Z_522: [-19 -33 -33  -5  25  16 -14 -31   9 -17 -17 -10  22 -16  12 -33]
Z_629: [-41  38  38 -46  12  17 -44  45  25  25 -43 -44  33  58  44  34]
Z_277: [ 17  -3  -3  21 -10 -14  19  -4 -18   0  18  20   4 -10 -18  -3]
Z_948: [-7 21 21 -9 -5 -4 -8 23 -2 15 -8 -8 15 22  7 19]
Z_235: [-4  4  6 11 -5 -5 -5 -5  4  4 11  5  6  6  3  3]
Z_204: [  7   3   3  10  -7 -11   4   3 -13   5   7   9  13   1  -9   3]
Z_273: [ 12  38  34  38 -43  17  25 -41 -44  45  43  33  58  25 -46 -44]
order: [ 17  25 -41 -44  45  43  33  58  25 -46 -44  12  38  34  38 -43]
Z_273
order: [ 44  34 -41  38  38 -46  12  17 -44  45  25  25 -43 -44  33  58]
Z_629
chg Z_235: [-3  4  6 11 -5 -5 -5 -5  4  4 11  5  6  6  3  3]
0, [-4]
chg Z_204: [  8   3   3  10  -7 -11   4   3 -13   5   7   9  13   1  -9   3]
0, [7]
loc: [20]
Z_277, 11

Z_881: [ -8 -23 -22 -48 -29]
Z_366: [-9  6  5 22 24]
Z_238: [-32  40   5  25  24]
Z_58: [-9  6  5  7 24]
Z_656: [-32  40  56   4 -34]
Z_358: [  7 -11  15  13 -17]
Z_323: [-17 -11  15  13   8]
miss Z_881: [-29  -8 -48 -22]
[-23]
loc: [-22]
Z_881, 2
loc: [8]
Z_323, 4
order: [-17  15  13 -11   8]
Z_323

Z_199: [-15 -14  13  12]
Z_516: [  1   2  -9 -10]
Z_36: [-10   2   1   1]
Z_5: [-14   8 -13 -11]
Z_330: [ 0  1  0 -2]
Z_859: [ 17  17 -22 -21]
Z_409: [ 25  28 -29 -28]
Z_717: [53 53 54 52]
Z_240: [ 55  53 -34 -38]
Z_68: [-7 -4 18 16]
Z_701: [-23 -23  21  23]
chg Z_199: [-15 -15  13  12]
1, [-14]
loc: [-29]
Z_409, 2
miss Z_5: [-11   8 -14]
[-13]
miss Z_859: [ 17 -22  17]
[-21]
miss Z_5: [  8 -14 -11]
[-13]
order: [52 53 53 54]
Z_717
loc: [-15]
Z_199, 0

Z_494: [ -3  -6 -15   6 -15  13   8  -8   4  12  16   7   9  -6 -17  -8   9   9
   6 -12  -1  -9  -8   4  -9   7  -9 -10 -11  -1  -5  11 -13  15  13   4
  20   9 -11  16 -19   8  -2  -1  -4   3 -13  -2  28  -9 -10  -6 -10 -11
  -4  -5  -3  -4  -9   8   7   2  12]
Z_179: [  0   7   8 -23  16   4  18 -14  -3  -3 -18  12  16  10  -4  -9  24 -13
   6 -13  24  -9   9  12 -16 -10  -1   4 -36   1   0   1 -10   7  18   7
 -16 -19 -11  -8 -22  -1  43  -5  18   0 -34  14  39 -32 -29 -37 -31   8
  -7 -29  -2 -24 -18 -11 -16  -9  -6]
Z_537: [  0   7   8 -23  16   4  18 -14  -3  -3 -18  12  16  10  -4  -9  24 -13
   6 -13  24  -9   9  12 -16 -10  -1   4 -36   1   0   1 -10   7  18   7
 -16 -19 -11  -8 -22  -2   7   8  23  -6  -6   8  18  18   7 -17 -18  -2
  14 -13  -2  19  -8 -32  -9  25 -25]
Z_817: [ -8   8  10 -15   0  25  25 -20   0  13   2  13   5 -20  -2 -10  23  12
   3 -36  37   6  17  29 -37   7 -12  -1 -43 -15 -26  12  -9  15  -2   5
  28 -11 -17   7 -37   0 -12   2  12  13 -20   4  29  -9  10 -26 -12 -11
   2  -3  -9  13 -19 -11  -4  26 -11]
Z_342: [ -8   8  10 -15   0  25  25 -20   0  13   2  13   5 -20  -2 -10  23  12
   3 -36  37   6  17  29 -37   7 -12  -1 -43 -15 -26  12  -9  15  -2   5
  28 -11 -17   8 -22  -5  33  10  13  -6  -9  16  26  10  -6 -29 -25  -1
   1 -22   5   5 -18 -23 -21  13 -20]
order: [-19 -17 -15 -15 -13 -13 -12 -11 -11 -11 -10 -10 -10  -9  -9  -9  -9  -9
  -8  -8  -8  -6  -6  -6  -5  -5  -4  -4  -4  -3  -3  -2  -2  -1  -1  -1
   2   3   4   4   4   6   6   7   7   7   8   8   8   9   9   9   9  11
  12  12  13  13  15  16  16  20  28]
Z_494
asked: [  0   7   8 -23  16   4  18 -14  -3  -3 -18  12  16  10  -4  -9  24 -13
   6 -13  24  -9   9  12 -16 -10  -1   4 -36   1   0   1 -10   7  18   7
 -16 -19 -11  -8 -22  -1  43  -5  18   0 -34  14  39 -32 -29 -37 -31   8
  -7 -29  -2 -24 -18 -11 -16  -9  -6]
Z_179

Z_703: [ 15 -25   9   3  10  -3  30]
Z_78: [  3  -6  -1 -10   6  23  20]
Z_307: [-11  33  10   4 -21  16 -21]
Z_726: [ -7  19 -14  31  50  22 -14]
Z_773: [ 15 -29  26  -5  31   2  29]
Z_64: [-28   2  17   9 -11  14  29]
Z_724: [ -2  29   6  -3  26  -5 -30]
Z_813: [-22  -4  47  22   2  -5   1]
Z_545: [  1  51  -5  19  36 -17 -29]
Z_928: [  7  23  -6  20 -10   3  -1]
order: [ -1   3 -10  20  -6  23   7]
Z_928
order: [  6  20  -6  23   3 -10  -1]
Z_78
order: [-30  -2  29   6  -3  26  -5]
Z_724
loc: [16]
Z_307, 5
loc: [-4]
Z_813, 1
chg Z_545: [  1  51  -5  20  36 -17 -29]
3, [19]
loc: [30]
Z_703, 6

